Each row has a name. After each piece below comes the name of the row it's from, unless a question asks for something else. Each question is about the rows just above it. Places in a row count from 1.

[171 207 169 110 181 101 149 169  32 123 125] : J
[103 178  73 144 132 131 126 213 167 153 118] : R
[117  98 117 102 121 114 139 113 140  93 102] : Q
[207 171 169 181 101 169 110 149  32 156 145] : A
[117 123 117 102 121 114 139 113 140  93 102] : H
[112 165 116 135 138 124 133 161  75 101 121] : D
[ 67 156  74 127 158 103 127 176 216 159 131] : Z
[121 160 100 145 130 133 130 164 141 158 136] : T
[112 165 116 135 138 124 133 161 149 159 135] : G
[ 32 149 110 169 101 181 169 171 207] is which row, read backwards? -> A
One entry of D was changed: [112 165 116 135 138 124 132 161  75 101 121]. Where, and from what? -> 7, [133]

[111 168  60 103 130 108 130] : B
[141 152 129 110 183  88 145] : P
[ 73 199  54 201 175  49 137] : U
[138 234  84 176  96 127 182] : Y
[134 112 108 184 116 140 120] : X
[108 144 116 140 121 199  54] : E
Which row holds this, read backwards? [137  49 175 201  54] -> U
Which row holds [ 54 199 121] read backwards? -> E
Which row holds [120 140 116 184 108] read backwards? -> X
Where does [ 73 199  54 202 175  49 137] differ from U, and what was there? -> 4, [201]
What comes right after [183] in the named rows? -> [88]
Which row holds [ 88 183] read backwards? -> P

[ 80 178 135 214  75 107 144  79 111 122  94 170 178 169 156 107] : K
[103  35 169 151  76  84  57  93 125  88  94 156 215  46  46 107] : N
[125  88  91 151  76  84  57  94 125  88  94 156 215  46  46 100] : C
Which row holds [ 76 151 169] read backwards? -> N
One entry of C was changed: [125  87  91 151  76  84  57  94 125  88  94 156 215  46  46 100]. Where, and from what? -> 2, [88]
The entry that follows [111]: -> [122]
The entry that follows [122]: -> [94]
The row with [103  35 169 151  76  84  57  93 125  88  94 156 215  46  46 107] is -> N
One entry of C was changed: [124  88  91 151  76  84  57  94 125  88  94 156 215  46  46 100]. Where, and from what? -> 1, [125]

[149 124 123 177 166 186 155 132] : tise
[153 145 110 209 200 200 160 127] : kidel
[147 117 125 215 194 204 158 125] : fak
[145 134 163 168 188 179 149 134] : sevot
[123 138 108 219 148 183 137 118] : meve
[149 139 117 188 150 194 158 131] : piz
[149 124 136 191 169 181 152 132] : lebif
[130 138  65 202 174 197 146 120] : Tuvo
[139 122 100 219 174 199 154 123] : diz
One entry of kidel was changed: [153 146 110 209 200 200 160 127]. Where, and from what? -> 2, [145]
Which row holds [125 117] read backwards? -> fak

[121 128 139 119 102 128 157 132 162 124 169 119 113 122 124 100 150 153
 115 140 140 105 108 112 112 128 152 137 122 138 131 159 119 153 150 119
 119  63]  L
[113 146 112 153 137 160 135  98 166 140 146 119 113 121 139 107 175 210
 112 140 135 106 128 140 135 118  82 145 150 147 106 156  89 136 152 141
  93  57]  V
[113 146 112 153 137 160 135  98 166 140 146 119 113 121 145 107 175 210
 112 140 135 106 128 140 135 118  82 145 150 147 106 156  89 136 152 141
  93  57]  S
[153  89 165 172 127 160 101 131 230 156 144 188 148  93 113 139 108 159
 106 150 169 118  86 106  92 140 172 141 112  99 135 156  97 131 137  87
  89 123]  W
Where does [153  89 165 172 127 160 101 131 230 156 144 188 148  93 113 139 108 159
 106 150 169 118  86 106  92 140 172 140 112  99 135 156  97 131 137  87
  89 123] differ from W, and what was there? -> 28, [141]
Where do [113 146 112 153 137 160 135  98 166 140 146 119 113 121 145 107 175 210
 112 140 135 106 128 140 135 118  82 145 150 147 106 156  89 136 152 141
  93  57] appear? -> S

[189  51 198 157 137 214 174  96 131 110 162 143 163 115 157 215 126 137
 153  58 140 101] -> seri
[168  66 215 148 151 192 159  83 155 118 155 150 190 140 101 202 113 156
 155  66 170 104] -> tutek
[189  65 223 161 132 187 157 101 173 104 160 149 149 143 137 201 140 179
 196  78 173 116] -> kemu
[160  56 209 164 152 180 164 117 140 111 162 169 180 130 177 206  98 151
 172  81 156  93] -> linov
[163  61 222 168 139 198 153 102 132 119 148 170 168  97 136 191 145 179
 128  63 164 115] -> Vabu
[142  77 202 150 134 197 147  96 163 127 158 135 183 144 185 228  94 169
 166  82 144 103] -> zedo
[161  40 220 147 129 203 161  79 117  86 161 144 160 122 141 221 121 154
 140  80 140 115] -> basa
[159  71 213 147 151 204 151  80 167 131 140 129 188 141 140 218 119 152
 163  67 164  87] -> Sifog
Which row holds [ 58 153 137 126 215] read backwards? -> seri
Right after [196] comes -> [78]
What comes right after [204] in the named rows? -> [151]

